In the rows, 128 means zero.
The same turns and mirrors carry the whole set onto itself and the rows of a family onto each other. Which other rows belong to the same family as each row named below? List them in the order they appear above.
These 40 rows form 5 families of 8 rows each.
k658: 117,97,153,132,110,134,116,125,137,116
k480: 145,156,120,134,122,105,164,103,120,156
k390: 119,146,127,142,90,121,149,108,109,169
k187: 147,130,126,118,88,133,127,119,104,158
k155: 113,107,155,137,107,135,112,120,135,116
k3: 116,134,145,151,147,114,152,104,150,116
k732: 146,122,126,121,80,122,125,123,110,158
k931: 124,112,132,121,80,122,110,105,141,139
k768: 148,118,123,121,85,127,125,118,105,155
k916: 130,119,128,128,81,126,107,105,140,134
k890: 117,102,154,129,104,143,115,121,135,119
k58: 115,127,147,142,151,112,158,107,145,115
k146: 143,140,143,148,153,122,169,123,120,138
k592: 150,131,125,120,83,129,125,116,106,153
k683: 111,131,149,150,149,123,153,111,152,122
k795: 140,149,120,137,126,105,169,105,123,164
k764: 118,143,122,134,93,120,152,117,104,166
k81: 127,119,125,121,82,132,113,102,137,139
k682: 146,159,118,138,130,111,168,109,127,151
k557: 143,112,151,133,139,119,125,114,154,106
k759: 120,103,154,127,103,128,115,125,135,110
k149: 142,160,122,141,124,110,164,107,130,161
k476: 123,147,125,140,94,128,155,122,104,163
k204: 120,150,125,141,93,126,161,116,109,165
k444: 133,112,144,125,138,117,127,114,151,100
k275: 136,138,140,148,152,116,173,123,115,135
k915: 140,115,146,133,144,126,120,115,147,105
k240: 117,120,128,122,81,133,108,107,139,137
k232: 116,132,147,147,145,124,153,109,161,117
k389: 140,114,149,129,140,127,122,109,154,112
k616: 124,115,132,124,76,122,113,115,141,134
k825: 137,139,147,147,154,126,168,125,123,134
k524: 144,111,148,126,138,131,123,111,155,112
k928: 129,141,145,150,155,119,166,122,114,140
k337: 135,135,140,140,156,113,170,117,117,139
k541: 112,134,148,150,146,113,156,112,149,116
k962: 148,152,118,140,129,110,162,103,120,161
k906: 145,122,128,125,85,129,120,124,105,160
k433: 119,99,152,132,108,144,115,120,131,116
k207: 126,138,125,136,93,117,157,120,108,172

Which other rows belong to the same family as k207? k732, k58, k795, k759, k444, k616, k337
Which other rows belong to the same family as k390? k155, k3, k916, k915, k928, k962, k906

The same turns and mirrors carry the whole set onto itself and the rows of a family onto each other. Which other rows belong to the same family as each row named below? List them in the order they appear above.
These 32 rows form 8 families of 4 rows each.
k853: 141,138,132,161,146,95,132,109,173,116,122
k857: 154,106,133,125,160,129,145,124,179,145,104
k631: 150,107,152,139,128,122,166,107,161,119,98
k163: 130,107,142,174,149,127,152,108,144,109,129
k781: 126,130,157,111,156,118,111,146,136,143,138
k672: 151,93,145,119,146,118,150,114,162,132,82
k227: 139,105,147,119,128,93,104,147,129,118,130
k239: 177,114,136,142,154,129,149,91,141,127,127
k395: 138,110,150,127,119,93,113,143,127,111,135
k107: 175,103,143,134,148,122,149,86,134,122,111
k332: 152,120,139,146,143,133,161,117,175,131,120
k446: 141,113,141,125,132,98,103,152,136,123,142
k171: 124,142,166,130,137,120,129,138,133,128,150
k392: 122,115,170,102,144,107,115,138,120,131,113
k488: 130,124,145,130,130,130,121,102,94,121,118
k758: 177,97,136,125,159,122,137,93,136,131,105
k346: 132,114,137,115,150,129,105,110,99,135,110
k412: 134,128,127,126,158,139,105,119,112,142,131
k100: 138,122,144,152,133,85,136,99,157,104,98
k13: 140,109,136,132,152,81,117,108,160,118,83
k324: 104,128,129,117,145,96,137,109,138,160,108
k951: 103,140,133,132,135,99,150,103,138,150,120
k85: 134,103,125,159,178,133,130,124,159,132,131
k889: 132,78,134,137,176,118,122,120,144,129,96
k181: 122,127,177,120,126,109,132,129,117,117,126
k555: 178,107,130,132,165,130,136,99,146,137,121
k241: 132,138,135,140,139,139,120,109,107,128,139
k700: 143,124,123,142,166,92,112,119,176,130,108
k816: 139,119,146,133,123,98,112,146,134,116,147
k314: 102,129,136,122,135,94,145,102,134,149,106
k9: 127,82,149,153,147,114,144,104,130,106,95
k349: 104,138,127,127,146,101,142,110,145,160,121

Which other rows belong to the same family as k555? k239, k107, k758
Which other rows belong to the same family as k181? k781, k171, k392
Which other rows belong to the same family as k227? k395, k446, k816
Which other rows belong to the same family as k346? k488, k412, k241
Which other rows belong to the same family as k100? k853, k13, k700
Which other rows belong to the same family as k332? k857, k631, k672

The same turns and mirrors carry the whole set onto itself and the rows of a family onto each other. Which other rows belong to the same family as each row named below? List them in the order they appear above.
These 32 rows form 4 families of 8 rows each.
k665: 92,101,136,114,123,147,148,88,114,161,103,125,150,145,149,119,129,82,126,118,106
k122: 109,125,99,163,131,109,119,122,111,144,148,111,136,126,173,92,117,135,133,138,99
k278: 142,102,119,119,125,158,155,115,139,150,121,152,143,141,178,128,146,93,144,79,123
k420: 146,99,124,104,146,130,120,128,119,138,101,144,134,148,135,136,152,108,143,114,127
k721: 101,97,138,114,114,142,135,90,137,150,100,123,117,140,156,118,149,94,137,97,113
k431: 113,93,113,139,143,127,147,130,132,138,124,140,139,137,164,90,90,136,133,166,127
k124: 110,103,139,107,111,122,128,125,142,144,121,122,116,136,124,133,146,81,142,117,122
k175: 127,106,120,117,134,155,169,89,134,147,138,140,139,136,159,114,149,91,144,82,129
k340: 122,99,119,144,140,154,165,146,133,130,151,136,146,124,164,91,129,122,103,163,88
k862: 122,104,129,117,127,153,173,95,149,150,141,131,162,135,157,110,144,90,146,99,134
k813: 98,104,125,113,121,149,151,87,101,157,108,134,129,140,153,126,126,81,126,100,106
k279: 131,95,131,160,134,158,147,151,129,125,150,146,122,128,155,102,108,138,106,146,99
k502: 135,126,92,139,131,126,132,129,95,128,167,114,131,123,169,104,140,147,126,133,100
k358: 103,136,132,164,140,127,144,150,125,141,133,142,140,130,189,99,119,148,138,120,118
k921: 140,111,118,114,114,128,129,148,123,149,138,140,136,135,133,147,149,75,137,108,111
k485: 133,115,114,170,123,143,129,129,115,128,162,121,120,119,171,100,115,149,116,120,98
k820: 124,118,129,161,124,143,133,137,106,127,136,134,116,126,177,108,99,160,118,118,112
k982: 126,97,96,113,122,145,161,126,108,130,140,141,132,132,173,107,90,140,120,156,125
k957: 126,128,100,147,126,121,136,123,108,128,155,101,141,110,175,98,131,147,126,132,105
k824: 124,94,103,114,113,145,126,94,108,159,107,133,135,144,162,129,131,82,132,99,97
k168: 127,108,140,107,161,132,136,122,111,138,113,139,130,146,119,127,166,104,134,115,123
k598: 120,98,146,112,133,130,134,123,153,138,114,131,119,140,129,123,166,97,144,113,129
k182: 122,100,112,139,136,165,166,141,118,132,157,152,136,136,171,97,132,122,102,149,83
k593: 137,91,113,148,124,144,141,134,121,125,150,133,118,126,151,103,87,142,111,155,113
k462: 119,96,112,121,123,139,164,136,122,129,131,130,141,123,165,102,88,137,118,166,125
k248: 110,132,138,115,112,116,141,132,119,151,140,117,149,127,126,141,140,84,145,116,128
k308: 111,105,116,158,133,138,153,151,143,145,158,147,144,132,163,91,117,108,119,158,95
k423: 106,139,137,151,132,136,150,149,103,130,125,127,138,118,188,110,124,156,119,123,105
k200: 113,103,131,118,107,144,147,99,155,150,128,123,124,133,158,119,152,87,148,87,123
k808: 122,115,147,116,156,127,134,115,121,141,113,124,152,143,128,120,172,112,142,117,128
k77: 123,122,126,105,119,120,147,134,115,145,146,130,132,129,117,143,140,81,143,110,129
k687: 114,137,129,136,131,139,148,159,91,129,132,144,128,131,182,120,124,158,120,125,113

Which other rows belong to the same family as k808? k665, k862, k502, k982, k182, k248, k687
Which other rows belong to the same family as k308? k122, k278, k420, k431, k358, k921, k824
Which other rows belong to the same family as k462? k175, k340, k813, k957, k168, k423, k77

